Look-ups in named tables: a row name and a column name give one cell, copied from the table.

Table Mone
         Pebuni  Bideko  Lopabi  Mabe  Sifoni  Rez
Todo        111     141      51    96     103  113
Sozub       155      99     198   111      50   75
Nofovos     174     131     103   151      54   90
Migekar     100     217     125   136      75  113
Kepe        127     120     149   130     118  141
Sugome       79     122     156   131      94  121
Tugage      125      76     140   166     152  180
Momozo      127     154     142   141     196   97
Mimode       52     115     194    86     107  165
Suvom       125     135     116   101     143   84

Mabe of Kepe is 130
Rez of Sozub is 75
Rez of Nofovos is 90
Mabe of Suvom is 101
Mabe of Mimode is 86
Bideko of Suvom is 135
Mabe of Sugome is 131
Bideko of Sugome is 122
Bideko of Momozo is 154
Lopabi of Nofovos is 103
Row with the largest Rez: Tugage

Bunogog:
         Paz   Mik
Tad     7042  6939
Rumod   6655  7042
Div     7042  6603
Furar   7042   463
Sop     7095  6927
Para    7715  6927
Tisu    6655  7356
Kom     6655  7037
Gase    5993  6935
Gegumi  6297  6578
Fon     6655  6266

Paz of Tisu is 6655
Paz of Para is 7715
Mik of Tad is 6939
Paz of Rumod is 6655
Mik of Div is 6603
Mik of Fon is 6266
Mik of Sop is 6927
Paz of Fon is 6655
Paz of Kom is 6655
Paz of Tad is 7042
Paz of Div is 7042
Paz of Gase is 5993

Diz =
|  | Mov | Migimod | Pob | Guke | Tolo | Bet |
|---|---|---|---|---|---|---|
| Kod | 238 | 145 | 7 | 112 | 100 | 88 |
| Puris | 18 | 207 | 146 | 236 | 165 | 59 |
| Kam | 210 | 110 | 151 | 38 | 233 | 26 |
| Vem | 189 | 193 | 32 | 29 | 223 | 196 |

Puris, Pob: 146
Kam, Pob: 151
Kam, Bet: 26
Kod, Tolo: 100
Puris, Mov: 18
Kam, Migimod: 110
Vem, Pob: 32
Kam, Mov: 210
Kod, Guke: 112

Madu =
|  | Tiboz | Putu | Gav | Sak | Kudoda | Zez | Fata | Borinup | Vadisal | Pov |
|---|---|---|---|---|---|---|---|---|---|---|
| Dup | 0.40 | -0.38 | -0.25 | 0.25 | -0.21 | 0.25 | -0.17 | 0.68 | 0.27 | -0.23 |
| Mus | 0.10 | 0.17 | 0.04 | 0.24 | 0.10 | 0.22 | 0.64 | 0.44 | 0.08 | -0.15 |
| Dokar | -0.19 | 0.21 | 0.13 | -0.13 | -0.58 | -0.24 | -0.15 | -0.02 | 0.39 | 0.33 |
| Tifak | 0.30 | -0.39 | -0.24 | 0.18 | -0.32 | 0.07 | 0.31 | 0.51 | 0.28 | -0.13 |
| Lep | -0.10 | 0.46 | 0.31 | 0.36 | 0.11 | 0.69 | -0.22 | 0.14 | -0.04 | 0.42 |
| Gul | 0.17 | 0.66 | -0.24 | 0.43 | 0.02 | 0.10 | 0.01 | -0.36 | 0.53 | 0.08 |
| Tob | 0.19 | -0.24 | 0.00 | 0.06 | 0.07 | -0.05 | 0.15 | 0.14 | 0.12 | -0.32 |
| Somanun | 0.38 | 0.06 | -0.21 | 0.25 | 0.15 | 0.42 | 0.17 | 0.13 | 0.30 | -0.42 |
| Sazib | -0.01 | -0.35 | -0.30 | 0.12 | -0.02 | 0.05 | -0.10 | -0.07 | 0.04 | -0.15 |
| Bug | 0.47 | -0.33 | -0.18 | 0.45 | -0.27 | 0.19 | 0.21 | 0.47 | 0.26 | -0.28 |

Tifak, Pov: -0.13
Lep, Borinup: 0.14
Tob, Gav: 0.00
Somanun, Tiboz: 0.38
Somanun, Zez: 0.42
Tifak, Zez: 0.07
Row with the largest Gav: Lep

Mebisiv
|  | Livulik | Sav | Veve | Fuvep |
|---|---|---|---|---|
| Med | 141 | 22 | 146 | 172 |
| Rad | 129 | 29 | 133 | 169 |
| Sim | 148 | 19 | 104 | 181 |
| Mus | 132 | 19 | 173 | 244 |
| Vosam | 148 | 26 | 161 | 134 |
| Zagivaf | 112 | 42 | 149 | 217 |
| Raf | 118 | 39 | 118 | 164 |
| Til | 126 | 22 | 172 | 246 |
| Gopa | 133 | 63 | 63 | 174 |
| Kofab | 112 | 77 | 135 | 134 |
| Damedu | 133 | 79 | 63 | 162 |

Livulik of Til: 126
Livulik of Damedu: 133
Livulik of Vosam: 148
Veve of Sim: 104
Livulik of Raf: 118
Livulik of Zagivaf: 112
Livulik of Rad: 129
Which row has the largest Fuvep? Til

Lem =
,Fut,Tig,Rati,Zun
Bikitez,40,159,155,151
Remutob,36,105,72,160
Dozofu,203,173,79,45
Tem,111,89,144,206
Vati,63,170,165,185
Tif,50,167,168,172
Debaz,109,80,141,206
Luso,168,181,184,38

What is the Fut of Luso in Lem?
168
What is the Rati of Luso in Lem?
184
What is the Tig of Debaz in Lem?
80
What is the Fut of Dozofu in Lem?
203
What is the Fut of Debaz in Lem?
109
What is the Zun of Debaz in Lem?
206
What is the Rati of Dozofu in Lem?
79
What is the Tig of Dozofu in Lem?
173
What is the Zun of Vati in Lem?
185
What is the Rati of Tif in Lem?
168
What is the Rati of Bikitez in Lem?
155
What is the Zun of Dozofu in Lem?
45
What is the Tig of Bikitez in Lem?
159
What is the Fut of Bikitez in Lem?
40
What is the Tig of Tem in Lem?
89
What is the Fut of Tif in Lem?
50
What is the Tig of Luso in Lem?
181

Table Zus
columns: Kapa, Dezov, Bifo, Demupu
Filuf: [7156, 5411, 3901, 5708]
Nipib: [5594, 8016, 4343, 5006]
Monez: [3762, 5057, 4946, 4772]
Mimagu: [5352, 1461, 5801, 8532]
Pudo: [5633, 7628, 1988, 1613]

What is the Dezov of Nipib in Zus?
8016
What is the Demupu of Mimagu in Zus?
8532
What is the Bifo of Nipib in Zus?
4343
What is the Kapa of Filuf in Zus?
7156
What is the Bifo of Mimagu in Zus?
5801
What is the Demupu of Nipib in Zus?
5006
What is the Kapa of Nipib in Zus?
5594
What is the Demupu of Monez in Zus?
4772
What is the Bifo of Monez in Zus?
4946
What is the Kapa of Pudo in Zus?
5633
What is the Demupu of Filuf in Zus?
5708
What is the Kapa of Mimagu in Zus?
5352
What is the Dezov of Mimagu in Zus?
1461
What is the Dezov of Filuf in Zus?
5411

Bag:
,Dezela,Novoti,Zaroso,Tero,Puzudes,Minub,Legav,Nolaget
Biza,-312,-289,-52,-458,-111,-31,168,198
Ped,-190,-358,69,-37,-195,57,31,99
Buf,-161,85,-335,-120,-174,-378,-92,-203
Bov,-889,-199,-60,-425,88,-228,576,21
Tof,-214,89,45,-48,279,-37,16,-194
Kuv,-171,-189,162,-114,42,49,155,-22
Robusu,-547,-264,66,-82,-10,74,275,-49

What is the Minub of Kuv in Bag?
49
What is the Nolaget of Ped in Bag?
99
What is the Puzudes of Tof in Bag?
279
What is the Dezela of Buf in Bag?
-161
What is the Minub of Robusu in Bag?
74
What is the Dezela of Kuv in Bag?
-171

Table Vuvivul
|  | Nemibaz | Budeg | Vaporap | Dogul | Luf | Pog |
|---|---|---|---|---|---|---|
| Latu | -0.022 | -0.615 | -0.256 | -0.482 | -0.480 | -0.126 |
| Tesos | 0.615 | -0.334 | -0.689 | 0.373 | -0.731 | -0.439 |
| Dut | -0.449 | -0.306 | -0.555 | -0.206 | -0.361 | -0.819 |
| Debirog | -0.503 | -0.316 | -0.149 | -0.088 | -0.660 | -0.133 |

Dogul of Latu is -0.482
Vaporap of Latu is -0.256
Nemibaz of Dut is -0.449
Pog of Dut is -0.819
Luf of Dut is -0.361
Pog of Latu is -0.126
Nemibaz of Tesos is 0.615
Vaporap of Debirog is -0.149
Vaporap of Dut is -0.555
Luf of Latu is -0.480
Pog of Tesos is -0.439
Dogul of Debirog is -0.088
Dogul of Tesos is 0.373
Row with the largest Nemibaz: Tesos

Ponuze:
columns: Berak, Guga, Tof, Bodibop, Zaritev, Pepuden, Gunu, Genom, Mar, Ronus
Zirad: [-0.1, 0.0, 0.1, 0.5, 0.1, 0.3, -0.4, -0.6, -0.3, -0.1]
Pegibo: [-0.2, 0.0, -0.4, -0.4, 0.0, -0.2, -0.1, -0.3, -0.3, -0.4]
Bod: [0.1, -0.5, -0.4, 0.0, -0.2, -0.1, 0.0, -0.2, -0.1, -0.1]
Tad: [-0.6, 0.2, -0.3, -0.5, -0.6, -0.1, -0.2, 0.0, -0.3, -0.3]
Movu: [-0.5, -0.3, -0.7, -0.5, -0.2, 0.0, 0.2, -0.1, 0.1, -0.4]
Ligaku: [0.0, -0.1, -0.2, 0.2, -0.2, 0.2, 0.1, -0.6, -0.3, 0.1]
Vazi: [-0.2, 0.1, -0.5, -0.2, -0.4, 0.0, 0.0, -0.3, 0.3, -0.2]
Zefudul: [0.1, -0.2, 0.1, 0.0, 0.1, 0.5, -0.6, -0.4, -0.1, -0.5]
Gebivu: [-0.3, -0.1, -0.1, -0.3, -0.2, 0.1, -0.5, -0.4, -0.1, -0.2]
Kuperi: [-0.7, 0.4, -0.8, -0.4, 0.1, 0.0, 0.0, -0.7, -0.2, -0.4]
Tunivuv: [-0.5, 0.3, -0.8, -0.6, -0.1, 0.1, 0.2, -0.5, -0.1, -0.6]
Kadasi: [-0.2, -0.2, 0.1, -0.3, -0.2, -0.4, -0.9, -0.1, 0.2, -0.3]

What is the Berak of Kadasi in Ponuze? -0.2
What is the Berak of Ligaku in Ponuze? 0.0
What is the Zaritev of Tunivuv in Ponuze? -0.1
What is the Pepuden of Kuperi in Ponuze? 0.0
What is the Tof of Gebivu in Ponuze? -0.1
What is the Gunu of Gebivu in Ponuze? -0.5
What is the Berak of Bod in Ponuze? 0.1
What is the Zaritev of Kadasi in Ponuze? -0.2
What is the Ronus of Tad in Ponuze? -0.3
What is the Bodibop of Tunivuv in Ponuze? -0.6

